In the rows, 128 means zero.
Each path below is one point turned by a fixed rotation once a step. After each direction that follows a path, write how fast that rotation turns it, in deg/step (0 if it stays still).
Each turn is a multiple of 5 degrees from 10 to 175, or 0.
Each row of a path follows its step; steps can be skipped.
Path 1:
step 10: [132 128 126 125 132 135 135 136 130 120 130 123 135 132 133 117 115 118
 130 116 125 113 113 138 123 128 131 144 132 126 132 128 133 139 121 124
 122 125 132 142 128 130 128 130 131 112 141 121 117 129 131 125 123 136
 131 129 126 117 121 124 126 149 141 116]
step 11: [127 120 134 131 128 133 138 132 132 124 117 128 117 133 125 108 123 124
 125 119 134 113 132 131 129 129 139 145 134 118 129 131 123 131 116 143
 122 125 118 146 122 131 124 129 137 125 130 115 114 137 124 125 126 126
 123 128 128 116 135 131 118 131 140 129]
step 12: [124 119 131 115 124 135 143 132 117 116 114 127 114 128 132 118 115 107
 137 122 133 127 118 125 127 122 136 133 139 122 137 128 117 120 126 131
 133 124 121 134 125 128 130 131 133 121 130 118 115 136 128 124 114 126
 127 134 128 138 123 126 126 134 131 119]
step 14: [121 118 133 135 119 118 133 119 134 114 110 121 117 112 139 122 111 123
 128 128 123 119 127 134 120 128 138 137 131 126 121 127 129 125 121 131
 127 117 127 144 134 126 122 138 128 113 138 123 132 140 125 120 119 123
 119 128 128 126 125 129 128 120 130 124]
step 21: [129 135 115 129 126 143 126 131 135 118 131 137 127 131 131 110 114 119
 135 116 130 120 118 143 134 129 144 129 127 130 123 133 127 124 114 125
 125 116 134 136 135 119 123 129 132 129 136 125 121 125 126 117 123 139
 122 126 120 126 116 134 133 142 136 120]
step 22: [129 126 117 126 129 126 138 135 130 116 129 124 126 134 115 106 120 124
 119 123 128 114 122 137 133 128 131 131 135 120 136 124 128 133 113 138
 124 122 120 145 127 123 124 128 121 136 133 129 115 144 126 122 130 139
 112 128 119 121 126 134 125 131 124 119]
step 24: [127 122 113 117 118 124 134 135 123 119 125 119 115 125 120 120 113 122
 138 124 132 125 117 141 141 130 135 125 136 116 128 123 138 120 129 121
 119 128 130 134 145 134 132 130 138 118 133 126 119 135 129 129 118 138
 124 126 129 124 121 142 126 133 125 119]
step 31: [129 124 138 129 124 123 135 119 125 112 119 118 116 132 133 126 108 120
 126 126 122 132 107 134 127 137 133 134 130 134 126 139 133 131 127 131
 125 117 119 129 119 130 121 130 119 129 138 119 121 134 115 122 123 130
 116 129 133 131 118 129 146 138 125 124]
[131 127 128 132 126 125 127 126 131 124 130 129 128 130 130 130 128 129
 127 127 128 126 129 128 128 128 132 128 126 129 126 129 129 128 132 124
 126 128 127 127 131 128 128 129 129 126 132 131 128 128 129 127 128 128
 128 124 127 124 130 130 129 130 133 125]  100
[129 132 124 126 128 130 130 127 129 127 129 128 128 132 126 128 129 126
 128 128 128 130 130 127 127 122 128 126 128 132 127 129 131 130 131 125
 128 128 125 131 130 126 125 126 128 125 127 126 128 133 126 128 124 129
 129 132 128 129 127 129 129 128 129 131]  120
[128 125 130 130 127 127 127 126 130 127 125 126 129 128 130 127 128 125
 127 128 128 128 128 124 126 127 130 128 130 132 127 130 125 129 131 132
 129 129 122 130 128 128 129 129 124 132 128 130 127 127 126 129 126 127
 126 130 129 126 130 129 128 126 122 127]  130
[130 126 126 126 128 131 126 126 125 130 127 126 128 128 130 130 123 127
 127 127 128 126 129 128 128 129 133 126 124 128 131 123 127 129 130 127
 132 130 127 126 128 125 127 129 132 130 127 130 126 128 127 129 129 133
 127 130 129 128 127 126 128 130 126 128]  120
Path 2:
step 2: [138 130 118 118 129 129 134 114 125 134 128 135 129 118 121 124 129 142
 126 141 136 118 136 135 117 113 116 135 126 119 127 139 115 122 128 127
 126 135 116 136 117 123 123 127 135 131 137 128 142 137 119 131 143 133
 130 122 115 113 126 144 124 126 136 124]
step 3: [126 134 134 128 113 132 121 131 118 119 128 123 131 129 138 126 120 121
 116 118 132 131 123 119 121 132 117 135 134 111 128 137 126 125 132 129
 116 140 134 129 136 113 125 121 128 120 145 125 119 146 130 122 120 130
 115 116 118 139 136 131 119 131 139 139]
step 8: [137 134 139 129 121 125 112 119 129 110 128 130 117 136 117 124 125 130
 129 125 123 128 113 129 130 124 117 141 124 123 132 128 130 113 142 113
 123 134 126 121 123 112 115 121 136 125 133 114 125 141 126 129 120 117
 124 127 122 134 116 114 125 129 131 131]
step 14: [125 136 126 113 131 130 118 120 113 129 133 141 135 120 130 139 133 129
 130 129 130 133 117 127 132 115 118 128 133 131 141 134 120 125 128 131
 122 132 121 131 124 123 137 120 125 113 133 151 143 125 138 128 138 122
 129 139 120 144 124 126 141 116 120 127]
step 17: [126 145 143 133 113 138 133 107 128 117 127 129 111 124 128 134 124 117
 126 133 129 124 128 132 129 137 127 132 138 133 120 137 130 129 130 130
 148 145 134 125 130 112 126 131 128 124 138 115 134 136 137 119 126 133
 127 121 125 134 127 125 130 115 133 120]
step 25: [131 128 122 129 128 132 122 137 123 134 132 140 144 125 123 120 126 131
 141 141 132 126 121 129 130 145 129 138 117 113 129 136 126 131 125 130
 131 133 132 134 127 135 145 111 130 135 126 116 140 128 132 118 143 128
 133 114 138 130 116 113 126 139 131 139]
step 28: [119 129 131 124 136 126 131 130 137 118 143 145 126 127 130 131 131 132
 114 136 132 140 135 131 138 128 120 131 150 117 128 118 120 125 129 141
 116 136 131 127 131 124 130 112 120 124 135 146 133 123 138 123 137 136
 137 129 119 129 133 137 127 131 143 132]
step 31: [127 136 125 146 133 139 121 115 122 123 144 123 123 132 134 128 121 115
 139 131 138 128 136 112 134 124 130 123 125 129 117 120 126 130 122 127
 131 128 119 126 128 120 134 118 124 124 131 125 118 144 143 121 127 121
 129 121 142 126 136 120 128 106 143 132]
[129 126 128 127 127 126 125 126 127 126 128 129 126 127 123 131 126 129
 134 130 129 127 130 133 127 125 129 131 128 129 128 127 129 124 129 131
 130 127 126 125 129 126 128 131 128 127 129 128 129 126 127 126 132 129
 130 127 125 131 131 125 128 125 127 127]  120
[129 127 129 129 130 130 127 127 125 126 129 130 130 125 127 129 128 130
 128 128 128 127 129 129 126 132 128 129 129 127 125 128 129 132 132 126
 132 131 131 127 127 128 129 126 125 126 128 125 132 123 125 128 125 126
 128 128 128 125 126 128 131 128 126 124]  90
[129 130 129 128 130 127 125 128 127 125 132 129 126 127 128 127 127 124
 131 126 126 129 129 127 128 129 130 127 129 132 130 129 130 128 129 127
 129 128 133 129 132 126 125 125 133 128 130 127 124 129 124 125 124 130
 129 128 129 128 128 131 127 124 128 128]  155
[129 130 127 133 129 128 130 126 128 126 128 128 130 126 125 126 129 129
 130 130 131 127 131 129 124 128 133 124 123 130 125 132 128 129 129 128
 124 127 126 128 126 131 128 127 126 130 128 130 128 132 127 130 128 127
 130 127 126 127 127 129 128 126 125 130]  160
[127 130 128 129 127 127 130 129 128 127 124 132 130 133 126 126 126 129
 129 127 128 129 128 128 125 126 127 131 127 127 124 126 129 130 124 128
 133 130 130 130 127 125 133 128 130 127 129 127 126 133 124 129 127 129
 127 127 126 129 129 126 128 129 127 128]  80
Path 3:
step 7: [115 143 124 124 134 126 120 145 136 126 130 118 122 124 122 120 140 128
 124 134 118 136 143 124 118 138 125 116 128 128 134 133 128 143 125 132
 129 125 120 147 125 130 128 139 125 125 135 130 116 134 136 125 123 134
 120 114 121 113 128 124 132 121 117 140]
step 8: [118 144 128 128 124 127 129 120 117 123 130 130 126 136 140 138 129 148
 126 122 119 129 139 129 126 137 145 118 132 131 132 117 134 145 124 130
 128 129 124 142 132 117 133 129 117 122 133 124 115 120 125 122 129 116
 132 126 121 126 119 140 143 119 127 137]
step 9: [108 140 132 134 131 134 116 123 118 132 132 117 123 131 129 129 135 142
 131 127 125 122 143 136 128 122 136 108 132 129 128 131 114 132 124 125
 126 125 124 120 128 116 138 128 117 132 131 116 128 137 121 132 129 122
 113 134 144 123 127 139 126 142 125 121]
step 11: [101 142 131 128 121 137 128 130 112 130 123 132 135 123 127 120 132 129
 129 132 117 127 118 115 136 133 121 120 129 124 128 124 125 140 124 125
 128 129 126 138 141 134 119 139 119 128 125 110 128 139 122 126 122 144
 126 127 109 125 127 131 122 121 131 132]
step 15: [105 137 121 133 122 136 130 132 126 135 127 119 137 135 140 124 126 132
 107 141 126 141 128 129 135 118 127 113 128 133 121 119 135 122 122 133
 123 115 139 135 121 128 127 130 126 133 113 125 116 136 130 120 131 125
 121 132 120 124 132 143 128 128 128 139]
step 18: [128 136 127 115 126 124 131 118 125 130 139 131 129 123 127 140 127 136
 129 147 120 129 139 122 127 126 122 119 128 118 127 126 132 140 123 131
 139 119 128 140 133 125 121 127 121 125 117 109 110 113 119 123 113 125
 137 129 128 122 128 142 124 129 114 133]
step 25: [118 127 137 133 128 126 127 134 127 138 126 126 132 137 133 127 142 149
 125 128 115 140 136 129 127 131 142 115 119 132 108 121 130 123 132 138
 138 119 120 127 131 119 140 136 117 132 129 128 118 128 120 130 126 120
 124 123 130 122 130 143 125 131 117 145]
step 30: [113 131 135 114 128 126 125 129 130 131 135 125 113 116 150 127 133 128
 126 125 111 129 130 119 128 133 117 123 125 132 134 121 135 137 126 141
 140 123 124 139 134 116 126 145 120 123 121 131 119 120 125 134 130 137
 125 127 125 139 135 128 114 134 130 141]
[128 128 129 124 129 129 129 124 129 126 130 128 124 126 128 130 127 127
 130 126 128 131 130 127 128 127 132 129 129 128 128 129 128 130 128 130
 129 123 127 125 128 129 132 127 130 127 127 125 131 129 127 129 124 127
 126 134 129 131 132 127 129 131 128 131]  85
[129 128 125 126 126 129 128 127 129 131 131 128 130 132 128 125 125 127
 128 128 127 126 126 129 125 128 126 126 129 125 129 130 128 127 130 127
 130 126 130 124 126 131 129 123 128 125 125 127 124 126 128 127 130 126
 131 128 124 130 130 125 128 130 124 128]  20
[125 129 128 127 131 135 129 132 127 133 128 128 125 128 128 126 132 129
 128 130 127 130 129 130 131 127 126 127 128 129 128 129 129 126 128 126
 126 124 127 126 127 129 128 128 126 129 131 128 129 131 130 127 130 130
 129 131 129 124 132 125 126 126 128 127]  175
[131 130 131 127 129 129 130 131 130 131 128 126 126 129 127 131 126 127
 132 131 129 126 130 131 126 129 129 131 130 126 129 130 127 131 128 131
 126 128 127 132 127 127 128 126 128 123 128 126 126 127 124 127 131 129
 129 131 129 125 125 129 132 126 128 128]  70
[122 127 128 129 127 131 124 126 127 126 132 124 129 129 132 131 124 125
 128 129 130 132 129 128 128 131 128 129 128 128 131 124 130 130 128 127
 127 126 127 131 128 132 127 127 128 128 129 130 129 126 130 128 129 131
 128 127 125 130 129 129 129 126 129 127]  95
[127 129 130 128 128 129 128 125 128 128 130 126 130 129 125 126 128 127
 129 126 130 127 128 127 128 124 130 126 129 126 128 129 124 132 129 124
 128 130 124 127 125 128 127 130 127 131 127 123 133 130 127 129 128 130
 131 125 127 128 126 124 128 128 128 123]  145
[129 127 126 129 127 128 126 130 126 129 126 124 125 127 129 130 127 130
 128 127 128 124 129 128 131 126 128 125 126 129 128 130 128 129 130 125
 124 128 127 130 122 130 130 125 127 128 128 129 129 129 128 127 124 124
 128 128 128 132 125 129 128 127 130 133]  60
[127 129 130 128 131 126 126 128 130 128 126 127 126 127 133 127 127 127
 129 128 124 128 121 127 127 126 127 128 129 129 128 127 128 124 129 132
 124 128 128 127 130 131 128 128 129 130 124 127 128 128 127 128 128 130
 129 129 129 129 124 122 127 126 129 128]  40
